Rotation paths and how fast each direction turns (degrees a step)
Each turn is a multiple of 5 degrees from 10 to 175, or 0.
Each row of a path follows its step; steps can be skipped.
path 1
step 0: [ -2  -6  15   5  -6  -2   5  -6  -7 -14 -14  15  -3 -21  -1   6  12 -15
  -6   1 -13  15   4 -12   5 -10 -10  -2 -27   2  15  10  17  27  17   0
 -11   7  15  -6  -2   2  -9 -15  10  17  16 -15  -6]
step 1: [  5  12   3  15  -1 -17  27  -2  -8  -1 -12  14  11  24   7  -6  -1 -17
  -2  14  -7  14   9  -3 -26  -5  20   1  -7  17   5   2  -7 -14   8 -19
  -8  -5  -5   9  -7   8  -7 -12 -11  10 -11 -17 -10]
step 2: [-12   8  27   8   8  -8 -16 -10  -4 -10 -15   5  -3   5   4 -17  -3 -15
  -1   0 -15 -14   3   9   8   5  -2  -7  -2 -26  -6 -12 -14  -8   0  -8
 -22   5   9  13 -14  -5   5 -35  -9   6   0  10   9]
step 3: [ -8  -6  28  13 -14  -4  13  -6   3 -22 -12  -5  14 -22  -7  -2  13  -2
   2  -2   1  13  -4 -12  -5 -13  -6 -14  -2  -6   1   0  20  10  -2  12
 -11  -1   1   6 -13  28  23  -5  -8  -1   5 -24  -5]
step 4: [  8  21   4  18  -3  -9  21   2 -21   6  -9   1  19  -5   6  -7   8  -3
 -21  -3 -12  -5   1 -18   9  -7  -7   3 -25  12   5   5   7  -8   3 -21
  -5  -3  -8 -11 -11 -23  -6 -16  -7   9  -6 -24  -1]
step 5: [-15  12   8  -6  -1  -9   2  -7 -14 -13  -7  10 -26   3   5  -4   6 -22
   7  15  -9   9   2   9  -4  -2  10 -12 -17   1  -6   0 -12  15  11   4
 -12   0   7  -1   2   9 -18 -42   1  17   5 -11  -2]
step 6: [  8  -1  20  18  -1  -6  14  -2   9  -4  -7   1  16  -1   9 -11   7 -15
   9   5 -19  13   4   9 -25 -10  -1   3  -8   7  -8  -8  -1 -12  11  -7
 -18  17   5  23 -22  23  24  -6 -10  -1  -5   4   7]
step 7: [  8   6  21  12 -10  -1 -10 -14  -5   1 -27  15   9   0  -1  -1  -4  -9
  -8 -18  -5  -6   4 -21  25   2  -1  -5  -4 -22  13  -8  16 -12  10  -3
  -6   1   6   2 -19  -9   8 -24  -8   1   0 -24  -5]
step 8: [-38   4  13  -2   0 -12  27  -5 -17 -14 -10 -11   5  -6  -3  -9   2   1
   1  17  -3   8   1 -14  -2  -3  10 -13 -16   1   3  -1  12  20   5 -14
 -16 -12   3  -5  -2  10  -5  -5  -6  19   0 -22 -11]
step 10: [  2  -1  23   8 -10  -5   2   5   9 -10 -10   8   2  -1  -5  -5  14 -30
   3  -5   6  -6  -8   3  10  -3  16 -15   3   7   8  -7  -9  -8  21   7
  -9  11   9   7  -2   9   9 -48  -5  -6   6 -11  -7]
step 11: [-10   7  33   8   1 -10  10   5 -12   7  -4  -1   6  -4   9 -12   7  -9
 -14   7  -8  18   1 -15   4  -1   4  -2 -15 -12 -11  -9  30   0   8 -12
  -1  11  -6   5 -27  17   6   5 -25  11  -9  -3   5]
step 12: [ -3   3  -5  14  -2   2  -3 -23 -17  -7 -25  13   1   3   9 -14  -9   4
  -3   8  -8  -4   7 -23  -8 -18 -13   1 -21  -9   3   8   2   4  -2   5
 -11  -3   5   0 -12  -8   7 -26  16  19  -1 -30   2]
Speeds:
[  0   1   4   4   1  -1  -4   3   2  -6   0   2  -1  -1   5  -1   2   0
  -5  -1   8  -1   2  -4  -4  -3   3  -5  -1   1   0   8  -4  -2 -10   4
  -2   8  -2  -6   0  -1  -2   1  -4   4  -2   1   5]  40
[-2 -2 -1  0  3  0  1 -2  3 -3  8  5 -5  4  9  5 -3 -1 -3 -3 -2 -3 -6  5
 -4 -4  0  1 -5  5 -1  2 -8 -2  1 -4 -5 -5  2  4  3  1 -6  0  0  0  0 -3
 -5]  90
[  8   2   2  -1  -5  -2  -7  -4  -3  -1  -3   5 -10  -1   0   5  -1  -3
  -2  -3  -3   7   1   3   1   3  -4   0   1  -8   1   2   2   1  -4   5
   3  -5  -5  -1  -2   3  -6   1  -2   0   2  -2  -2]  160
[-1 -1  1  0  1  0 -1  2  2  2  3  1 -3  0  5 -6 -3 -3 -6 -4  0 -3 -1 -6
  1  4  4  3 10 -4 -3 -1 -1 -1  0  4  2 -1  7 10 -5  4  6  1 -7 -1  3 -1
  3]  85
[-4  0 -4 -3 -3 -2  3  1 -6  1  0  5  4  6  4  8  1  0 -6  3  1  2  2 -8
  4  1  6 -2  0 -3 -2 -4  3 -1 -1 -6  4  0 -3  0  5  1 -4 -5 -7 -4 -2  5
  0]  110
[ 3  0  0 -8 -2 -6  3  5  4  1  6 -5  2 -3  2 -2  4  0 -3  0  6  3  2  1
  4 -5 -9 -1  2  0  1 -1 -1  1 -3 -3 -1 -8  2  0 -2  2 -3 -8  2 -3 -4 -2
  6]  65
[ 0  5 -6 -1 -3  1  3  1 -2  2  0  1 -4 -3 -4 -4 -1 -4 -4  7  0  0 13  2
 -7  3  4  6  0  3  3  1 -9  5 -2 -1 -2 -1  2  0  2 -3 -3 -1 -1 -3  6 -1
  0]  90
path 2
step 0: [ 17  -6  -6  -2  -5   8 -16 -10 -17  -7  -4  -2  16   6  27  -1   2   0
 -10 -11  -5   2   1 -20   8 -13  -8   7   2  -2   8  -1  20 -32   2  19
 -15  -6   2   0 -23 -14 -29   6 -31   3 -20   7   3]
step 1: [ -5   2 -11  -7 -15  -2  -1  -4   6 -24  13  12   0  -3   5 -30  -7  -1
  -8  11  -4   9   4  11  -1  20 -32   1  11  24  -4 -10  -4  -7  17   5
  18  21  -8  24 -11  -9  11 -24  12  -1  15  -4 -18]
step 2: [ 41  15  23  18  -1   4   2  -8 -14   2  -9 -22   4  -1  -2 -11  23  17
 -25   3  14   5   6 -24   3  -7 -22  -4   2  -2   5   1   2   6   6 -10
   5 -19  12  -4  11   1  -1   9   1  18   5 -22  -1]
step 3: [ -4   6 -13 -32  19  -4 -18  -9  15 -11  -3 -19 -11 -12  24 -16  -4  -9
  14 -12  26  -1 -17 -13   1  11   6   4   6  18  22   0   1  -5   6  20
   5  19  10  -1  11   6  -5  -4  -5 -11  12 -11  16]
step 4: [ 12  -3  12   6   3  -5 -11   7 -33  -1   1  -5  17 -13   1 -18 -20  13
 -13  16 -10 -19 -15   4  -2 -14  -4  12  -2 -26  32  -6  -8 -11  11   4
 -10   7 -17  27 -12   1   0   9  -4  16   6   8 -13]
step 5: [ 12   2 -21   1  10   2  -7   6   3 -14  17   1 -12   3  -2 -14  14 -19
 -17  -5 -17 -34   5   5  -4  10 -13  -5   3  15   4 -11   9  -2 -17  -2
  22  13  48   2  14   1   2  -6   5  12   5  -2  -5]
step 6: [ 17  -1  21  15   8   6  28  14  -6   9  -5 -24   5  14  16 -18   5 -16
   9   1  -5   5   2 -14   4   7   6  16  -3  15  16   5   3   4   8 -13
 -29  -7  -9  22  16   8   5  -7 -12  -2  30   2  16]
step 8: [ -5 -33   5   8 -13   5   4  -9 -25  -6 -14 -13   3   8  -5  -4  -8 -15
  -7  -2 -15 -25   1  16   7  -3 -29   0 -19  13   5  13   1 -17  12  10
  14  -7  -6  10  -5  28 -12  12 -13 -14  14   2   1]
step 9: [  3  12  13  17   1  20   8 -15  18  -4   0  -1   7 -20  11  -7   8  -8
 -17 -12 -35   8  12 -25 -24   9  -4  -8  12  14  17  -2  -6   6   6   0
  10  11  17  -2 -12  -3   6 -17   6   1 -10  28   7]
step 10: [ -1   3  -5  -5   8   7  16  -3  -4  -8 -17  -8  -2 -13  -7   0   4 -12
   0  -3   4  -3  -6 -33  18  14 -20   9 -10  -4 -22  -3   7 -13  -1   9
   8 -10 -27   4  11 -23   4  13 -10  14  45   1   7]
step 11: [-15  14   3  -5  20   0  10   0  -2   5 -11 -25  -4  -7  22   3   4  12
  -5   6   4  11  -5  22 -23 -19 -28  -3   6  -6  22  26   5 -18  -2  19
  26  -4   1   4   7  -1  -3 -22  -3   6 -17   6   1]
step 12: [  2 -21   9   0   6   6  -3 -21  -6  -1  -7   1  31   9  19 -11  -1  -6
 -13  10 -18 -12 -22 -13   2  18  14 -14   3  -4 -12  -8 -11 -13  12  13
  13   0  15   3  -3 -14 -27   4 -18  -7  17 -10 -26]
Speeds:
[-3  0  1  0 -4 -4 -6 -2  5 -6  3 -2  5 -7  4 -1  0 -7 -1 -1  1 -5 -1 -1
  5 -2  3  5  2  0 -8 -1  3 -3 -3  0  2  2  5 -9  6 -4 -3 -3  5 -3  1  0
 -2]  160
[  1  -1   1   4  -4  -1  -4  -3   0  -1  -5  -4  -1 -12  -5   1  -2   6
   4  -2   3   1   4  -6  -1   1  -4  -2  -2   2   2  -4  -6   1   4   5
   5   4  -1  -6  -3   5   3   4   4  -1   1   0   5]  55
[-7 -2 -6  0 -1 -2 -1 -6 -1  2  2 -3 -4  0  4 -2 -3  1  3 -1  7  0  8  5
  6 -3 -3  1 -2  4  3 -1  2 -2  1  0 -1 -7  5  3  1  2 -1 -7 -5 -2  3  7
  7]  140
[ 2 -2  3  0  0 -6  2  4  4  2 -7 -4  6  5  7  2  2  3  2 -2  2  8 -1  4
  6 -1 -1  3 -3 -1 -1 -1 -5  3 -1  2  9 -3  5  4  2 -2  5  0  3 -1  1 -7
  3]  80
[-5  0  4  3 -4 -1 -2  6  4 -2  1  6  0  2 -6 -4  3  4  5  1 -6  0  4 -8
  3  3 -4  1 -2  6  1  0  1 -2  3 -8  2 -1  4  3  4 -4 -2 -2  1  9 -1  1
  3]  90
path 3
step 0: [  7  -4   4 -11 -13 -20  25  -5  10 -19  -8  23  -1   3  21  -2  -3  18
   5  -8  -9   2  18  12   4 -16  -2   3 -16  17   9   0  19 -19 -19 -11
  -3  -1 -10   2  12  -6 -12  -3  -3   2  -7 -29 -16]
step 1: [  7  16  37  -3  21   0   1  23  -6  -4  -6  -8 -11 -20  -6  -8  -6  22
 -10   6  -5  -4  -6   1 -20 -12  -4   4  -4 -10   5 -15   1  14 -15 -10
  12   3  24  19  17  -3  -5   5  -4  13   6   8 -18]
step 2: [-11   0   3  -6  -5  12  -7  16  -6  -9  11  35  -1  -2 -20  -3   5  -8
  12  -3  19  -2 -14   6   6  -9  -9  -4 -13 -11 -17   3 -16  -4   4   0
  21  -9  -3  -4   1 -30  19  31   2  12 -11   8   8]
step 3: [ -5   0  13 -22  18  -3 -10 -17 -10  17   5   5  -2  27 -23  -4   1  13
  17  15  14  -7  26  -5 -11  13  17 -14   2  14  14  -5  -7  -5   6  10
 -21   7  -4  -6 -10   3  15   6  15  12  -4  -7  15]
step 4: [ -2  19   2  13   3   4 -13  17  26  16  -8 -27   7  25  -2   7  14 -23
   0 -14 -27  -7   3   8  -1  14 -10   4   1  -4  -7   4   7   6   6  11
 -18  -3   9   3   1  13  21  20  -5  -8   5 -13   7]
step 5: [ 11  -1 -19   6 -22 -18  19   0  16  -9 -21   2  11  -1   0   0  -9  -3
   7  21 -18  10   5   5 -18 -23 -24  16  -3  11  -3   2 -18 -15  11  20
   0   0 -12  -2  -9   5 -11  -9  -3  -7 -18  -8  14]
step 6: [ 24  19   7  16  13  -4  -1 -24 -10  -7 -10 -11  -6  -7   5  -3 -31 -11
   8  13  15   3  12   9  -6  -1 -20  -3  -1 -13  11   7   9   3 -31 -10
   3 -13  14   9  -7  14 -18  -6  -5  -1  10  19  -1]
step 7: [-16  10  -1   5 -27  16  12 -10  -9  11  14  10 -16 -30  -5  -8   2   5
   5   1 -12  -2 -19  27   0  16   1   0 -12  -5   1  13  13 -13  14 -10
  18 -17   7 -13   6  -6  -1  13  -3  -7  21  17   3]
step 8: [-12  -1  -8  -7  -7 -11  -5  -2  -4 -11  34 -10   9  -3  -5  -8   0   3
   7  22  26  -4   3  -6  -8  11  22  11  -5   8  10 -15 -14   3  10  -9
   4  -6   2 -22  19  12  25 -30   5  12  -5   3  -4]
step 9: [-21   0 -11  -6  28  15  -2  -2   9   2 -17  -5   9   6  13   4  18 -28
  11 -15  -5   7  11  -7 -12  11  13 -12  11 -19   2  15   5   3   3 -12
   7   1  -7   7   3  -2  30 -15   2 -17  -3  -3 -24]
step 11: [ 12 -23  -1  12   1 -12  -6   0   2  13  -9   0   8  -6  -1  -3  -8  -8
 -18  17  14 -13  -2   3   9   1 -33  -2  21  -7 -10 -18  10   3 -21 -28
 -21  17   8  -3  -2   3 -13   4  -5   6 -19   6 -16]
step 12: [ 15  -4 -20  -8   3   5  15   9 -15  11  -8  26 -13 -10  20   3   2  14
  11   0 -11  -5 -20   5   8  22  -7 -25  -5   0 -22   3 -12   5   4   1
  -1   0 -12  13   4  16 -11  13 -10  15  20  21  -1]
Speeds:
[-4 -3 -3 -4 -2 -3 -6 -3 -4  2  5  0 -1 -5  0 -1 -2 -2  8  2  4 -5 -7 -3
 -1  4  1 -2 -5 -2  4  1 -5  0  1  1 -5  0  5  5  4 -6 -4  6 -3  3  5  4
 -1]  70
[-1 -7  0 -5  5 -1 -6  4 -3 -2  3 -3 -2  0 -5 -3  5  0  0 -6  5  5 -1  1
 -4  1 -7 -1 -1 -3  4 -1  5 -3  5  5 -2  5 -3  0 -7  4  7  2 -3 -2 -5  0
 -2]  55
[-3 -3 -3 -7  1  9 -1 -2  8 -2 -1 -2 -2  4 -4  3 -6 -4 -3  2  2  1 -2  6
  0  2  8  3  3  2  0 -3 -1  3  0  3 -7 -3 -3  5  4 -3  4 -1  1 -5 -2  0
  2]  65
[-1 -2 -3  1 -7 -2 -4 12  3  8  2 -1  1 -2 -7 -6 -2 -1 -5  1  2 -4 -4 -2
 -2 -6  2  5 -3 -2 -4  0  0  0 -1  2  3 -2  3 -3  0  3 -3 -1  6 -5  0 -1
 -2]  120
